Families of rows that turns and mirrors carry onto each other, the same ones carrying the whole set onto itself: the rest of each named row's family, in list order
5 families of 4 rows
fiduv: 0.39; -0.07; 2.21; -0.65; -0.46; 0.07; 1.32; -1.12; 1.60; -0.97; 3.05; -0.83; -0.27; 1.11; 0.17; -0.92; 1.42
piv: -0.26; -1.58; 1.87; 0.32; -0.55; -0.43; 1.48; -0.34; 0.95; -0.83; 1.69; -1.40; -0.35; 1.85; -0.16; 0.57; 2.39
pugu: 1.77; -0.73; 0.45; -0.13; 0.21; 0.50; -1.48; 1.96; 0.67; -1.45; -0.24; -0.13; 1.13; 1.58; 1.29; 1.49; 0.15
voba: 1.57; 0.29; 2.29; -0.12; -0.40; 0.58; 0.32; -0.82; -0.30; -0.93; 2.58; -1.57; 0.81; 0.88; -0.54; 1.88; 0.88
rori: -0.11; 1.01; 1.31; 1.07; -1.21; 0.39; 1.31; -1.50; -0.53; -0.45; 2.48; -0.95; -0.06; 1.07; -0.45; 0.80; 0.64
bofu: -1.02; 1.59; 0.92; -1.67; 1.43; 0.28; 0.76; 1.01; 1.03; 0.37; 3.80; -0.02; -1.05; 1.23; 2.44; 1.85; 1.54
niva: -1.27; 0.43; -0.74; 1.17; -0.03; 0.98; -0.79; 1.04; -1.17; -1.01; 1.18; 1.04; -0.55; 0.90; -0.17; -0.08; -0.85
luk: 0.65; -0.81; 1.28; 0.71; 0.64; 0.60; 0.32; -1.01; 0.99; 0.17; 1.32; -1.70; 0.22; 1.61; -1.65; 0.06; 2.00
vap: 0.68; 0.23; -0.28; -1.75; 0.23; 1.91; -1.55; 1.03; 2.11; 0.79; -0.40; 0.39; 1.00; 1.50; 1.27; 1.03; 0.55
zur: 0.03; 1.72; 2.26; 1.09; 0.42; 0.02; 0.39; 0.92; -0.43; 0.97; 3.16; 0.58; -0.32; 0.50; 2.15; 2.12; 3.03
vebu: -0.26; 2.06; 1.12; -1.82; 1.00; 0.87; -0.09; 0.18; 0.54; 1.61; 2.83; -0.13; -0.71; 0.87; 1.75; 0.89; 3.41
daf: -0.84; -0.38; -0.88; 1.72; 0.98; 0.55; -0.15; 1.24; 0.58; 1.11; 1.95; 1.82; -0.63; 0.22; 0.54; -1.14; 1.10
gevib: 1.72; 1.21; 1.33; -0.58; -0.46; -0.20; -1.98; 0.90; 1.54; -1.17; -0.51; -0.59; 0.46; 1.20; 1.89; 1.31; 1.22
kerat: -0.47; 2.83; 1.19; 0.76; 0.91; -0.21; -0.44; 1.59; 0.45; 0.60; 1.41; 0.37; -0.76; 1.62; 3.15; 1.87; 2.61
gesog: -1.06; 0.04; -0.55; 1.05; 0.12; 1.12; -0.22; 2.40; -1.36; 0.05; 1.67; 2.20; -0.01; 0.88; 1.57; 0.93; 0.29
vize: -0.44; -0.55; 1.61; -1.73; -1.27; 1.70; -1.73; 0.99; 1.70; -0.24; -0.50; 0.66; 0.69; 0.80; 0.73; 1.90; 0.84
pirib: -1.42; -0.40; 0.52; 1.94; 1.50; 0.43; -1.20; 1.65; 1.40; -0.02; 2.06; 1.89; -0.66; -0.21; 0.27; 0.48; -0.09
Butad: -1.06; 2.13; 1.85; 0.25; 0.95; 0.92; 0.80; 0.52; 2.40; 1.36; 3.13; 1.04; -0.44; 1.42; 2.57; 1.03; 1.52
Zamis: -0.03; -0.49; 1.84; -2.01; -0.07; 1.19; -1.80; 1.28; 1.68; -1.58; -0.48; -0.17; -0.09; 1.96; 0.71; -0.20; 1.47
Lovi: -2.58; -0.01; 0.77; 1.30; 1.04; 2.00; -0.92; 1.62; 0.90; 0.17; 0.86; 1.77; -0.46; 1.75; 0.13; 0.07; 0.14

Which other rows belong to the same family as luk? vap, vebu, daf
Which other rows belong to the same family as Zamis? fiduv, Butad, Lovi
Which other rows belong to the same family as kerat? rori, niva, gevib
Which other rows belong to the same family as zur? pugu, voba, gesog

